In the data rows, 128 means zero.
In each game, the first row plays the second. By how much does the first row win? 20 means about a draw, 40 a big win and 0 a big loss. Wins can go round in a circle. Each row has two weighted sums of its numbers, A and B, taken from their middle values. A row wins by its A times the other's B, less its B times the other's A.
[144 134 123 154 114  88 127 136 145 158 174 145 119 110 166 152 113 156
  91 120 112]
[117  97 106 125 120 140  77  87 184 126  92 169 136  89 129 157 183 103
 114  94 169] ~ 23
[103  99 112 153 117 113  55 114 163 130 163 141 148 105 157 135 198 101
  98 140 170]
[117 177 153  67 178 157 136  94 132 100 149 117  61 150  88 130 101 142
 119 113 140] ~ 20
[124 137 139 129 154 151 168 165  96  76 113  93 150 180 126  91  93 144
 177 148  98]
[122 131 151 177  94 106 150 197  83 132 151  84 182 178 179  88 133 147
 135 173  77] ~ 11
[133  92 123 145  89 137 110 110 151 125  98 156 142 120 143 162 160 154
 106  92 123]
[113 180 142 112 132 110  98 147 143 161 163 146 113 129 163 122 134 130
  99 115 111] ~ 31
[132 158 155  91 120 137 145 104 134 138 106 119  95 130 111 129 127 134
  95 100 121]
[126 119 130 153  99 109 150 181  62 162 137 100 169 132 114  79 123  97
 161 185 110] ~ 23
[165 136 116 112 123 112 169 121 147 156  95 152 111 108 153 158  87 149
 125  92 104]
[140  81  91 140 162 134 105  77 185  89 138 150 107  95 109 172 121 130
 128 113 183] ~ 28
[133 181 157 128  95 111 128 170 112 162 172 143 113 163 178 141 108 183
  82 106  68]
[117 173 150  68 175 153 133  94 132  99 148 114  66 153  89 132 110 150
 123 116 140] ~ 29
[115 176 125  71 192 159 110 116 166 108 124 155  86 130 113 135 110 131
 147  98 143]
[102 128 135 157 130 110 123 179 107 132 144  92 185 149 167  67 149  83
 150 181 116] ~ 15
[102 128 135 161 131 109 123 179 106 124 134  85 185 148 164  66 153  83
 151 183 118]
[119 127 149 179  98 109 145 188  81 130 153  87 178 175 179  90 130 141
 129 169  77] ~ 14
[107 124 154 156 115 107 145 158  80 119 160  55 168 176 146  70 150  95
 118 198 122]
[ 99 127 133 155 129 108 124 181 110 134 141  89 183 149 164  67 150  86
 150 180 115] ~ 23
[150 158 130  79 108 135 151 124 104 183  86 171  96  98  91 148  90 134
 136  85 100]
[115 114 125 130 132 133 146 151 125 124  71 111 184 133 138  82 145  82
 177 149 121] ~ 18
[143 163 147 106 102 136 151 141 134 150  98 156 103 135 143 150 100 182
 110  72  73]
[124  95 100 111 146 157  93  83 132 109 123 162 105  91  57 161 142 114
 153 120 185] ~ 10
[126 122 133 158 104 111 156 182  49 156 131  94 175 139 118  76 120  93
 165 190 106]
[149 153 124 139 120  91 146 150 140 169 170 133 108 122 176 147  94 158
  95 118  97] ~ 15
[137 104 118 126 103 131 176 154  67 152  60 114 168 123  92  93 111  88
 187 153 109]
[144 152 128  77 102 131 148 122 103 185  86 171  95  97  90 149  95 134
 135  82  98] ~ 19
[127 157 157  86 124 134 142 100 135 141 107 120  85 126 111 134 125 141
  99  99 116]
[123 105 116 128 136 154  92 100 157  78 136 147 113 132 114 160 140 155
 123 108 155] ~ 12
[104 127 161 166 120 110 144 155  75 113 153  46 162 172 139  63 150  97
 122 197 120]
[110 100 139 161 101 110  66  87 143 119 182 102 120 116 128 140 205 123
  71 156 183] ~ 27
[126 126 121 106 157 149 160 146  77 114 102 110 136 135  66  94  93 100
 205 160 131]
[101 119 123 154 123 116  75 135 151 136 158 131 151 114 154 114 178 102
 111 145 151] ~ 20
[117  84 124 131 106 138  95  64 160 115 112 128 122 109 102 146 186 111
  92 117 179]
[154  68  95 161 112 117 111  73 179 129 104 164 136  77 137 178 147 131
 110  99 162] ~ 16
[131 172 128  65 162 155 146 124 103 138 118 160  76 124  68 140  73 139
 162 101 118]
[104  95 137 159 104 115  73  92 138 116 180 103 125 125 131 138 197 118
  67 155 176] ~ 19
[136 174 154 133  96 116 131 173 115 159 170 132 114 158 180 142 118 188
  88 115  71]
[109 101 138 163 103 118  72  90 140 117 184 107 128 126 127 135 198 117
  67 154 180] ~ 10
[102 105 114 159 113 115  48 113 171 131 164 146 144 101 153 138 197 101
  90 132 171]
[132 177 148  90 153 153 145 141 132 108 137 144  88 157 121 139  81 185
 137  94  91] ~ 29
[154 156 130 140 123  93 147 148 138 167 173 142 110 120 170 144  89 156
  91 118  99]
[100 109 102 108 171 155  70  86 181  81 127 150 115 106 101 140 161 105
 149 119 191] ~ 19
[118 172 149  69 180 158 136  95 132  93 145 112  67 151  87 128 104 148
 122 117 142]
[126 165 130  83 136 138 124 121 164 155  92 165 109 113 142 142 128 126
 120  76 114] ~ 16
[110 178 143 113 135 115 102 151 144 162 164 143 115 128 163 122 136 134
 103 115 108]
[113 158 159 122 117 111 114 121 117 141 180 100  99 143 139 125 151 143
  76 141 126] ~ 27
[139  79 102 187 106  98  95 108 162 136 172 143 143  99 164 163 156 132
  86 135 159]
[128 173 155 133 100 117 132 169 116 156 172 137 113 158 178 141 113 187
  87 110  69] ~ 39
[150 153 127 140 117  89 145 150 137 172 175 138 112 119 173 143  94 157
  99 123  98]
[139 105 121 126 104 131 179 156  67 147  60 114 173 121  94  94 116  89
 188 152 108] ~ 22
[166 141 119 113 124 112 164 119 160 165 103 165 104 104 147 164  85 158
 120  86 107]
[155  67  93 153 109 115 114  77 179 130 102 163 132  74 135 181 145 125
 102  96 162] ~ 20
[113 178 125  69 188 156 111 117 164 108 125 152  83 125 111 134 110 131
 149  98 140]
[115 172 163 117 118 109 120 130 114 145 178  98  97 150 142 122 138 145
  77 138 116] ~ 23
[119 102 143 135 121 133 156 117 110 108  88  76 152 139 106  85 151  98
 138 157 136]
[144 107 124 186 122  84 166 173  96 133 149  82 182 142 175  92 109 109
 141 183 105] ~ 24
[131 113 139 149  99 131 176 170  93 120  77 104 178 161 151  95 116 131
 157 136  76]
[104 126 133 158 129 110 116 175 113 130 138  92 182 146 165  72 157  84
 145 178 125] ~ 17
[ 99 105 102 110 173 157  66  82 181  79 123 154 120 113 107 144 164 100
 143 117 195]
[105 104 124 115 166 163  97  64 154  66 145 112 100 134  82 142 165 117
 117 135 196] ~ 17
[121  96 116 154  88 111  82 121 108 161 155 148 136  94 108 140 159 106
 107 139 149]
[134 165 144 120 107 112 133 155  83 182 152 143 108 112 110 127 110 137
 120 129 100] ~ 19
[140  99 126 150  90 141 114 113 150 124 100 155 142 118 137 156 154 148
 105  95 126]
[136 171 124  57 160 155 147 124 104 141 119 157  69 116  66 144  75 140
 161 102 122] ~ 22
[112 110 119 129 134 134 148 152 126 122  67 109 182 131 138  83 145  80
 174 146 122]
[149 159 129  78 102 132 149 122 103 181  84 173  96  95  86 148  97 136
 135  82 100] ~ 23
[102 109 102 112 174 161  70  86 195  85 129 154 112 107 109 155 168 103
 136 111 196]
[127 168 131  83 133 138 121 123 161 154  90 166 111 111 136 135 124 126
 124  79 115] ~ 24
[111 110 120 124 132 135 149 152 127 125  70 113 181 132 136  81 144  80
 170 140 116]
[137 115 141 151 101 136 178 172  95 120  76 100 179 161 152  98 120 139
 159 141  78] ~ 31
[142 111 110 137 172 124 178 142 115  84 110  95 151 143 119  98  77 113
 188 162 128]
[122 110 148 132 121 132 166 125  94 106  87  70 164 155 114  78 141  92
 147 165 127] ~ 19
[146 117 130 184 116  82 165 175 103 141 150  90 178 143 175  94 111 118
 142 180 106]
[101 130 122 113 192 152 138 147 128  81 103 102 156 161 120  80 119  87
 196 160 138] ~ 24
[141 102 126 145  84 135 103 103 152 121  97 158 131 112 139 164 154 152
  96  87 128]
[141 106 125 190 122  89 169 175  97 135 148  83 183 145 178  94 112 113
 143 184 104] ~ 22
[124  98 112 150  87 115  81 115 108 161 157 154 130  93 108 150 167 117
 113 142 158]
[152  95 110 148 120 110 190 145 124 135  84 119 170 124 151 115  97 110
 154 135 105] ~ 22
[141 109 122 183 113  83 165 177 103 138 149  86 181 139 172  92 113 115
 141 181 101]
[123 114 123 131 148 159 107 109 150  78 132 139 114 140 116 152 130 157
 131 110 144] ~ 21
[131 158 154  86 125 137 143 100 136 142 108 123  85 127 111 137 125 138
  95  99 122]
[125 118 117 113 159 153 152 136  75 106 101 117 140 134  66 101 101  96
 198 158 139] ~ 20
[115 182 128  59 187 150 112 119 164 116 129 157  85 136 118 137 105 134
 147  96 135]
[105 127 159 163 114 109 146 157  76 112 157  47 167 172 140  66 156 103
 127 201 122] ~ 25
[108 127 156 160 120 110 146 155  78 112 153  47 161 172 139  70 152 101
 122 199 125]
[124 111 136 176  82 116  85 137 135 135 173 136 144 134 166 147 169 158
  84 132 125] ~ 17
[126 107 102 104 147 159  99  86 127 109 120 159  99  95  57 155 129 114
 154 117 177]
[145  83 102 181 104  95  94 108 164 139 174 142 137  93 164 167 157 129
  83 134 162] ~ 25
[109 125 154 155 114 109 147 158  81 115 156  47 163 169 139  67 155 103
 126 202 125]
[113 166 156 114 114 113 118 126 116 144 181 101  99 149 140 122 142 143
  77 137 120] ~ 17
[108 124 157 166 120 109 143 155  79 114 159  47 164 169 141  66 153  98
 121 200 125]
[119 125 149 178  98 108 155 199  77 127 147  83 186 182 178  79 127 142
 139 177  74] ~ 15
[124 136 137 130 156 151 166 164 100  77 109  90 148 177 124  88  97 142
 180 148 101]
[165 143 121 114 125 110 163 115 155 162 105 167 106 105 149 163  82 149
 111  78 101] ~ 25
[102 129 120 114 191 151 138 149 131  83 105  99 157 157 117  75 122  86
 197 160 138]
[106 101 124 114 159 157  87  59 158  65 146 115  96 128  78 145 168 118
 114 134 202] ~ 17
[115 179 139 107 129 111  99 150 139 161 160 141 112 130 165 121 132 131
 103 119 109]
[105 137 136 157 133 110 120 175 111 134 144  96 179 150 165  70 148  86
 146 175 119] ~ 19
[116 114 123 134 135 134 140 145 132 120  67 110 179 130 141  90 149  80
 168 141 125]
[138 172 126  60 159 152 141 119 107 139 121 160  71 118  68 146  78 141
 162 102 123] ~ 22
[106 110 142 152 107 115  80  94 137 121 182 104 121 128 130 132 189 124
  69 150 166]
[143 115 122 179 122  90 165 171 113 142 156  96 167 135 173 103 108 121
 131 171 105] ~ 19
[137 112 135 146  98 131 179 173  98 120  75 100 181 162 150  92 116 133
 159 140  80]
[107 122 156 160 114 106 141 154  80 115 160  47 167 171 138  61 152 100
 128 204 125] ~ 23
[153  90 114 161 124 111 190 147 117 129  78 106 181 130 151 106 102 107
 162 143 103]
[100 101 113 157 116 119  53 116 174 131 163 148 145 102 152 140 199 102
  90 132 172] ~ 21
[127 179 146  87 154 154 145 139 135 109 138 149  82 158 123 145  77 188
 132  88  91]
[137  81 103 184  99  91  94 111 167 140 175 143 138  95 163 166 155 134
  88 138 161] ~ 11
[126 154 148  83 119 133 142  96 136 136 109 121  88 128 112 137 132 142
  98  96 120]
[120 173 151  73 176 154 131  93 139  96 145 113  63 147  88 136 112 144
 120 116 149] ~ 20
[122  98 103 114 147 158  92  83 129 106 117 158  99  91  56 158 132 107
 150 118 182]
[127 103 102 107 150 160 104  89 120 108 118 160 107  99  59 151 131 108
 155 123 178] ~ 23
[125 118 115 108 161 155 168 150  68 106  95 105 146 143  71  91  97  97
 210 167 131]
[136 102 115 125 100 132 166 146  73 150  64 122 167 115  90  98 118  91
 182 146 113] ~ 19
[146 167 151 100  97 132 149 139 130 150  99 156 106 140 150 153 101 183
 108  70  71]
[126 129 119 107 163 155 165 145  70 109  99 109 136 138  65  91  88 103
 206 161 128] ~ 22
[155  68  93 157 108 118 118  81 180 130 101 165 138  78 137 177 149 128
 108  98 162]
[138 118 141 150 102 135 174 168 101 123  80 106 175 160 151 101 120 140
 155 134  82] ~ 39
[144 165 151 109 106 139 155 143 133 153  98 152 106 140 150 150  97 176
 107  74  70]
[141  82  89 137 163 139 110  79 181  86 134 153 109 100 113 176 127 135
 131 114 183] ~ 8
[136  98 113 128 101 137 154 134  89 154  72 139 159 107  87 113 125  92
 170 137 126]
[112 176 124  63 188 152 109 114 161 106 121 148  82 133 115 138 109 131
 144  92 137] ~ 22
[136 104 115 122  98 131 176 155  71 154  63 114 171 119  89  87 111  87
 189 151 106]
[157  92 112 160 124 112 191 148 119 128  77 104 177 123 146 101  98 101
 163 145 108] ~ 19
[108 119 132 100 161 152  97  66 147  70 141 111  87 131  80 140 152 126
 116 130 187]
[127 164 136  88 136 134 122 123 159 154  89 159 111 113 141 137 125 122
 124  82 110] ~ 8
[ 99 128 116 109 190 154 138 146 127  80 105 101 153 154 114  78 117  83
 191 156 138]
[142  79  99 128  94 145 102  87 131 151  85 171 131  72  79 160 157 107
 130 106 166] ~ 10
[132 152 136 125 102 112 120 149  90 180 151 140 111 108 112 133 123 136
 121 133 111]
[118 107 146 134 122 134 169 128  95 109  88  69 162 149 110  74 141  86
 144 163 125] ~ 20
[153  72  98 159 107 113 114  79 181 133 104 168 135  76 134 176 142 122
 105  96 162]
[126 109 107 105 144 152 105  94 116 108 115 152 105  99  56 144 124 109
 163 125 172] ~ 9
[128 125 133 152 104 114 158 186  58 161 131  95 168 139 120  83 124  98
 161 182 105]
[126 112 124 150  94 109 106 140  87 159 144 130 140 107 109 125 145 110
 128 156 135] ~ 15
[127 102 105 112 148 156 106  96 124 110 117 151 112 103  58 146 129 110
 164 130 177]
[124 119 131 154  99 109 154 184  53 160 133  96 173 138 118  80 125  94
 166 188 104] ~ 18
[139  80 105 188 105  91  91 107 164 136 174 146 141  95 163 164 157 128
  82 133 160]
[113 112 122 129 134 132 145 149 125 123  67 108 178 133 142  88 146  82
 170 143 117] ~ 26
[126 110 120 132 140 159  91  97 157  83 138 150 109 130 113 162 141 157
 123 106 157]
[109 171 136 113 133 114 105 155 140 161 159 135 119 131 168 120 141 129
 109 123 110] ~ 24
[117 109 145 135 122 136 169 127  98 109  89  72 165 153 113  76 140  89
 144 163 127]
[152 153 115 103 179 135 152 112 162 117 136 150  83 123 124 161  69 158
 137 100 131] ~ 19
[126 106 121 156  90 112 100 135  90 155 150 135 149 104 110 128 157 110
 125 155 141]
[157 159 135 146 122  88 140 142 137 164 175 143 109 116 170 150  97 160
  93 121 105] ~ 13
[139  76 104 184 105  91  94 109 163 137 173 141 141  93 159 160 154 127
  83 135 158]
[100 128 121 112 192 154 138 147 123  81 106  98 161 155 114  70 119  84
 195 159 137] ~ 33
[108 126 157 157 118 108 144 156  85 122 161  50 162 171 142  71 152 103
 120 199 123]
[103 121 144 119 180 153 158 124  97  64 122  58 138 177  95  79 123  96
 167 179 146] ~ 22
[115 117 126 133 136 136 149 154 130 128  71 110 182 129 134  74 141  78
 172 143 118]
[128 125 121 110 158 149 165 148  68 111  99 106 144 143  73  91  93  97
 214 171 130] ~ 18
[125 107 119 130 142 160  97 102 159  79 135 148 112 136 116 162 141 157
 123 107 155]
[134 160 136 117 103 115 124 149  92 187 158 152 110 116 117 141 118 141
 116 127 108] ~ 13
[103 121 139 114 174 151 159 126  99  68 121  57 136 172  90  73 126 100
 173 180 149]
[154 162 117  91 180 131 160 118 160 121 136 150  77 126 125 161  63 162
 139  94 121] ~ 22
[128  98 119 158  92 119  81 114 107 161 158 152 135  91 104 141 165 112
 110 143 157]
[144  90  94 141 162 137 112  78 173  83 133 146 110 100 114 170 122 131
 135 117 183] ~ 2
[108 103 126 117 164 157  83  55 159  65 142 114  95 122  71 141 170 121
 115 132 205]
[125  95 112 153  86 116  79 114 110 155 154 151 133  88 105 150 170 110
 107 140 161] ~ 25
[157 160 119 100 175 130 151 112 155 114 133 147  83 125 126 158  66 155
 141 102 131]
[125 116 127 155 103 112 152 181  45 155 127  89 171 138 120  79 124  93
 166 191 106] ~ 22
[150 150 114  99 174 134 152 110 156 114 137 153  84 125 126 161  70 154
 139  99 131]
[136 114 142 152 102 132 176 173  97 122  76 103 180 158 148  94 116 132
 157 140  80] ~ 18
[114 184 127  64 187 157 118 121 164 109 124 151  85 136 116 132 105 133
 148  95 135]
[145 164 144 102 103 141 153 141 130 150  98 156 105 140 152 152 100 182
 108  71  71] ~ 13
[120 168 159 115 115 108 123 131 109 143 179  97 103 150 133 111 136 141
  84 148 122]
[101  94 133 159  99 114  69  90 144 118 183 105 125 123 131 138 198 114
  67 155 181] ~ 28
[128 119 115 112 161 156 154 139  84 112 104 119 139 135  66  99  98  98
 198 158 142]
[135 179 159 133 100 114 128 169 114 160 171 139 110 157 174 140 112 191
  86 110  70] ~ 38
[145 160 146 103 103 136 150 141 141 158 104 163 108 140 151 157 104 181
 106  71  74]
[132  75 100 129  91 137  98  83 130 151  84 175 130  73  80 165 160 105
 126 102 162] ~ 7
[126 113 116 110 153 150 136 122  96 108 107 130 127 122  62 120 111 104
 187 149 152]
[133 160 125  71 161 157 142 123 103 137 120 160  83 120  65 137  79 137
 166 110 126] ~ 21
[106 112 141 153 103 112  82  99 136 119 179 103 123 129 134 134 188 121
  69 151 168]
[149 124 128 175 117  85 163 169 107 141 154  98 166 140 176 103 104 122
 133 172 106] ~ 22
[124  96 117 161  93 120  78 111 106 154 155 153 134  91 107 150 173 114
 107 137 157]
[155  76  96 155 111 118 127  90 173 137 104 160 136  81 139 170 133 123
 110 101 153] ~ 18
[138 180 156 133  97 114 128 167 114 157 170 134 111 154 173 137 112 182
  83 110  74]
[147 153 126  82 104 136 151 125 102 183  88 173 100  98  89 146  95 132
 137  87 101] ~ 21
[138  78 102 127  91 138 103  88 130 150  86 174 136  77  81 156 155 101
 129 104 163]
[121 177 151  67 179 156 135  94 133  95 145 110  64 151  92 133 107 147
 121 116 144] ~ 14
[132 176 155 131  96 111 128 168 117 156 172 138 109 152 172 139 113 191
  89 112  73]
[128 114 122 130 138 154  96 104 154  80 134 146 116 139 118 160 141 163
 129 111 152] ~ 13
[ 98 125 133 156 131 108 124 180 109 136 140  90 186 153 167  69 152  87
 149 182 113]
[118 104 145 138 120 134 151 112 110 107  91  81 152 141 111  92 153  96
 134 153 138] ~ 24
[137 165 125  70 158 156 139 119 108 133 116 157  77 116  62 141  83 137
 162 104 133]
[134  77 101 129  91 141 102  87 133 150  86 174 130  69  78 163 160 109
 131 105 163] ~ 24
[143 116 124 181 124  90 159 166 113 147 157 101 163 135 173 106 107 119
 125 164 106]
[136 187 151  85 155 153 144 138 134 107 135 148  81 159 124 148  76 188
 129  87  91] ~ 26
[107 104 142 165 103 118  76  95 139 116 181 103 128 124 129 132 199 116
  71 155 177]
[112 173 128  76 191 155 119 124 154 106 121 142  99 143 118 124 108 125
 159 109 135] ~ 22
[155 163 134 140 122  92 144 148 137 167 170 137 105 118 173 148  93 160
  94 115  98]
[111 179 141 112 136 116 102 151 145 159 156 138 110 127 163 122 135 136
 105 118 111] ~ 7
[142  94  98 139 169 133 123  89 167  87 131 141 117 105 112 154 113 130
 141 120 169]
[125  97 116 157  88 113  82 117 108 155 153 147 137  96 112 151 170 114
 110 143 157] ~ 23
[106 119 152 160 117 110 136 148  85 112 157  55 164 167 140  73 159 102
 117 196 131]
[115 179 124  63 192 158 113 118 163 113 128 156  85 135 116 135 101 127
 144  96 137] ~ 18
[130 168 156 136  98 112 135 176 111 158 169 126 120 159 178 130 112 177
  93 119  68]
[144 164 145 100 103 138 152 137 131 153 103 160 105 142 154 155 100 183
 105  69  69] ~ 24
[147 165 150 104 100 135 148 137 134 148  96 156 108 141 150 152 102 181
 107  70  73]
[158  96 116 161 122 111 192 149 122 132  80 109 181 129 151 106 102 102
 165 149 110] ~ 9
[153  73  98 163 113 116 122  85 175 130  98 157 136  79 134 168 138 123
 113 102 157]
[125 122 130 153 100 111 158 183  46 154 133  96 179 143 121  73 120  89
 163 187 104] ~ 20
[137 106 121 125  98 129 163 144  80 154  64 124 161 113  87 101 118  91
 175 140 112]
[114 103 109 120 128 143  86  92 184 134  95 165 129  86 129 152 176 107
 119  93 159] ~ 23
[133 175 141  91 158 155 146 140 121 100 127 136  89 160 122 135  79 179
 139  99  94]
[121 180 157  72 183 159 139 100 136 101 148 117  66 154  89 130 104 148
 123 116 140] ~ 6
[136 183 158 127  95 108 127 169 111 159 171 139 110 158 175 141 109 187
  83 107  67]
[101 126 131 156 128 107 126 184 110 130 135  86 188 155 166  66 154  87
 152 182 116] ~ 14
[139 119 144 150 103 135 178 169  96 120  75 100 173 157 148  95 115 138
 155 136  77]
[126 133 142  97 115 136 125  84 138 128 109 124  99 124 111 140 143 130
  94 105 139] ~ 32
[147 157 128  79 107 136 153 124 104 182  85 170  95  96  92 149  95 135
 135  83 100]
[125 165 132  82 136 135 124 123 165 157  93 162 109 113 139 138 124 125
 123  78 111] ~ 16
[142  91 106 184 107  95 101 114 166 141 172 138 130  90 161 168 152 132
  84 135 158]
[123 128 144 176 100 115 156 201  76 126 143  78 182 178 177  84 131 142
 134 172  75] ~ 28
[159  75  98 156 109 116 120  82 179 132 103 163 135  78 140 177 141 124
 107  99 161]
[111 175 139 108 133 113 103 153 142 160 160 145 115 130 163 122 135 133
  99 114 105] ~ 24
[123 100 102 109 146 156  96  86 128 111 121 162 104  96  54 155 135 116
 159 121 180]
[122 113 124 153  98 113 141 171  60 157 136 105 166 127 111  85 129 101
 156 180 113] ~ 18
[154 158 129 140 121  90 143 147 141 164 169 138 107 120 176 153  96 161
  95 118 101]
[163 140 117 113 119 108 159 118 156 166 105 167 106 102 148 163  85 153
 117  82 105] ~ 19
[136 104 119 127 103 129 175 154  76 155  63 114 169 116  90  90 114  89
 189 153 109]
[152  74  98 156 112 114 120  84 178 135 103 163 134  78 138 174 139 124
 108  96 155] ~ 18
[138 104 116 185 117  86 167 176 105 139 148  79 178 141 175  91 109 111
 141 181 105]
[152  65  91 153 103 113 116  80 179 127 100 160 134  74 137 180 148 129
 109 100 162] ~ 20
[125 118 124 127 143 157 103 107 153  84 138 146 111 135 112 155 133 165
 130 109 145]
[131 158 154 148  94 107 136 181  98 146 158 109 142 170 180 113 118 169
 111 140  71] ~ 35
[124 129 149 176  97 110 154 197  75 128 146  78 180 175 175  78 128 139
 137 176  77]
[117 164 162 121 119 111 115 124 118 146 184 104 101 145 137 119 146 142
  77 140 124] ~ 22
[113  92 107 129 123 138  76  86 185 129  94 166 140  89 129 149 183  98
 117  97 169]
[156 154 129 143 121  90 137 142 135 168 174 142 108 115 171 149  94 153
  89 119 103] ~ 13
[105 120 154 160 113 108 144 159  86 119 157  45 163 168 139  67 155  98
 123 200 125]
[124 114 121 127 140 155 103 107 151  79 134 145 115 138 116 154 135 156
 130 110 146] ~ 20
[133  87 121 152  89 142 101 102 162 122 101 158 134 106 135 168 162 152
  99  91 135]
[140 103 118 188 115  90 151 161 114 138 157 102 173 134 172 106 117 117
 134 175 118] ~ 4
[125 160 132  88 138 134 122 122 158 153  90 163 118 114 140 131 124 118
 122  82 111]
[134 119 127 128 142 156  97 101 156  81 137 150 108 133 112 160 136 158
 124 107 155] ~ 16
[158  93 112 157 120 110 187 145 125 130  80 111 177 121 145 110 102 105
 159 144 112]
[129 158 147 143  93 114 116 162 123 149 169 132 118 142 169 137 126 177
  83 114  86] ~ 20
[122 135 139 129 152 149 162 162  96  77 112  97 148 179 126  91  92 140
 177 149  99]
[135 115 137 148 100 132 175 169  96 121  76 103 180 163 152  94 114 128
 155 136  79] ~ 9
[139 103 108 141 178 130 168 129 125  83 114 101 143 135 119 109  86 118
 181 154 134]
[125 110 123 133 142 157  90  95 155  77 136 149 109 131 118 166 145 158
 121 104 154] ~ 13
[152  71  94 151 105 111 116  81 181 134 104 167 133  79 140 180 142 125
 104  94 155]
[133 123 139 135  99 130 164 157 107 131  86 122 157 155 154 116 112 144
 139 116  75] ~ 28
[114  87 102 124 120 140  74  87 187 125  88 162 138  85 127 149 180  89
 112  95 171]
[153 160 115  93 178 134 156 113 156 118 135 146  77 123 124 158  59 155
 135  95 125] ~ 16
[110 110 123 137 140 136 147 153 126 120  62 104 184 134 138  76 141  78
 173 145 118]
[133  80 105 127  89 137 101  87 133 154  88 176 128  69  76 161 156 103
 127 100 159] ~ 6
